Each path is a new rotation, seen through one point. The rows after it are directions, each followed by how far the rotation turns it, in degrees a step (0 if it stays put).
Each turn is a multiple of 5 degrees from 10 to 175, or 0.
Each row of a path follows its step; steps can be skipped.
Path 1:
step 0: [ 12.4  -4.0  32.4  40.0  -9.7   0.1  10.2   5.8 -18.0   4.7   0.9  13.6
 -16.4   7.5  -5.7  13.8  -2.1 -10.9   4.0  -3.5 -28.5   2.1  10.1   9.6
 -11.0 -18.5  19.9   1.9 -20.3 -12.3  -4.7  -5.8 -23.7   5.5  30.9  17.4
  14.5  -4.5  29.2  -9.6   6.8]
step 1: [ -5.7  10.8  39.4   3.9 -23.2  28.9 -22.0  11.8 -33.5  13.1   6.6  -7.7
  10.3  -2.5   0.3  19.8 -14.8   0.6 -18.0  -8.2  35.4  -7.6  -6.6 -15.7
  -7.9 -12.4   4.0   6.0  -9.2   6.2 -10.2  12.7  17.9  -6.3 -10.8   3.3
  13.1 -21.8  -8.1 -14.3   5.4]
step 2: [ 13.3  -2.1   7.0  18.9   0.9  26.5  40.8  23.9  -2.2   6.9  -7.4  16.1
 -22.1 -15.2   6.7   0.5   1.9 -10.8  11.5  -3.0  19.2  -6.2  25.6  16.7
  -7.6 -12.4   0.2  13.8  28.4  16.9  -1.6  -9.1   5.1 -25.1 -11.3  -8.1
 -21.4  -7.2 -21.2  -5.3 -15.3]
step 3: [-11.0  11.8  -4.3  -8.1   0.0 -10.6   4.0  14.2 -28.2  26.0  10.2  28.3
 -15.2  -0.7  -1.5 -30.3 -26.1 -13.3 -24.1   5.4  11.9 -16.8   9.8  -2.0
  13.1   8.2 -31.0  -0.9  -2.1 -10.6  19.4  25.0 -12.4   3.5  -2.7  -8.0
 -17.1   6.5  11.1  13.9 -22.0]
step 4: [ -5.3  -6.0  -6.3 -13.2  -7.8 -12.9   4.3 -32.6   2.9   3.3   7.4   9.1
  -0.4  -7.2  10.9  16.4 -23.4  -3.1 -18.5   0.8  -7.6  -3.0  18.7  38.4
  -5.2  -4.2  19.6   0.7 -23.6  -9.8   4.2   2.6  -1.4 -11.0  -1.6  15.3
 -55.3   2.0   4.2 -17.1   8.9]
step 5: [-12.9 -14.3  29.2 -12.5  -0.9   1.6  -4.6 -34.4 -24.5   4.9  -9.3   9.7
  -0.4 -21.1 -14.2  -5.2  15.4   3.9  -0.4 -11.2  15.8  37.5  -7.9  10.0
 -15.2 -11.3 -15.4  -2.9 -10.9  -4.0  -0.4  -6.5 -22.4   7.7  -7.2 -21.4
   2.8  29.0   8.9 -24.9  -4.2]
step 6: [  0.4 -12.3  22.9  -5.7   3.4  10.0   4.3 -18.0   7.6  -4.5   2.9  -8.5
 -22.0 -26.2  27.8   9.9 -15.5  36.9  31.6 -25.2  17.9 -17.8  -1.0  -6.6
  -5.7  27.4  -1.6  -6.7  -6.0 -10.3  -7.4  -2.6  14.8 -18.2   8.3   3.8
   5.0   7.1  11.0   1.0 -24.3]
step 7: [ 10.2  16.1  16.3  24.3  14.7 -25.4  23.8  10.4  10.0  16.6  -7.7  -0.5
  -3.7 -20.1  19.0 -11.0   1.7   2.0   8.1 -21.4   3.4  -8.8  14.8   4.4
   9.9 -23.4 -22.3  -7.5 -32.3  16.8  -1.1  14.9  -0.4   2.6  28.1 -10.5
  16.5  15.1  -5.7   7.2  26.7]
step 8: [ -8.8  24.0  20.5   5.0  -0.1   6.3  -4.7  -9.8 -24.1  -1.7  -7.7   3.0
   5.5  -8.6   8.9   9.4 -16.7 -23.5 -17.2   1.1 -17.6 -26.2   1.1  -9.8
 -16.9  14.5  19.6  -7.3   3.0  29.0  29.6  -3.0  25.4  -5.1  20.4 -12.7
   1.8  -0.9  34.3   2.5  15.8]
step 9: [ -8.6  -4.3   7.7  -5.5 -19.5  16.1   1.4  -3.5   9.5   2.1 -23.3   1.6
  13.3 -11.4  -3.5   2.4   2.4   6.2 -25.9 -15.6   8.0 -24.3  22.2  34.9
  11.0 -22.5   4.9  30.9  19.4  22.1 -19.1   1.3   8.0  28.6  -4.7 -18.2
   5.8 -11.2  10.9 -17.8  -9.1]
[ -5.7   1.7  -3.4  -3.9   1.2  14.5   2.3   0.1  -2.5  -3.7  -2.3  -7.2
   8.7   2.4   7.1  -7.7 -10.6   7.9   6.6   4.1  -4.0  -1.8  10.9   2.8
   0.3   0.7   1.4  -5.0  -8.3  -6.9  -1.0   4.8   8.6   6.6  -6.3   0.7
   0.9  -5.5  -2.2  -4.9   0.7] | 145
[  7.0   5.9  -6.4   4.8   1.9   7.2   2.9  -1.1   4.0   6.8  -1.8   4.4
  -3.0   5.3   2.3 -10.5   8.4   9.0  -3.3  -1.9  -4.3  12.7   1.4  -2.3
 -15.8 -11.4  -2.5  -0.1  -2.9   5.5   2.9  -1.0   0.4   0.2   1.2   0.5
  -3.6  -0.5   7.5   1.5  -1.3] | 145
[  9.1  -2.4   0.8   6.0   2.7   4.1  10.2  -8.0   8.6  -7.5   0.7 -11.8
  -9.2  -8.0  -3.9   6.8   3.0   1.3  -7.4  -0.1  -7.8  -7.3   7.8   0.7
  -0.8  -1.7   8.1  -1.4   2.5  -3.4  -4.5   1.8  -1.8  -2.0  -7.8   2.0
  -7.0  -1.8   1.1   5.9  -1.7] | 160
[ -7.1   9.1   7.1   3.6  -4.9   0.7  -1.5  -0.4   7.1  -5.8  -0.5   9.4
  -4.5   2.9   1.4  -0.1  -0.3 -10.9   7.5 -13.3  -3.1  -6.0   1.9  -8.9
  -1.6  -6.7   1.9  -2.6   2.4   5.4  -1.7  -0.8   1.3  11.8  -7.9   7.0
   2.5  -7.2   0.0   0.2   1.4] | 45
[ 10.5   4.7  -7.0   3.8  -2.0  -8.8   5.6   2.7   8.9   0.6   6.1   4.0
  -6.4   3.9  -5.9  -0.8  -7.8   1.4  13.0   2.8   6.5  -2.1   5.6  -3.3
  -0.2   5.3  -1.6   4.7  -5.7  -1.6  -0.4   5.9   3.7   4.0  -1.0 -11.1
   3.5   3.9   0.7   0.9 -11.8] | 95
[  2.3  -2.3  -4.1   1.5  -0.7  -0.3  -5.4  -6.6  -8.5   2.9  -1.6   0.7
   2.6   2.0  -2.6   3.5   1.3   0.0   0.6   1.3   5.8  -8.5  -1.8   4.2
  -7.3  -5.8  -3.0  -8.7  -0.5  -0.5   9.1   8.9  -1.8  -0.7 -15.1   1.7
  12.7   7.2   0.6  13.5   1.6] | 160
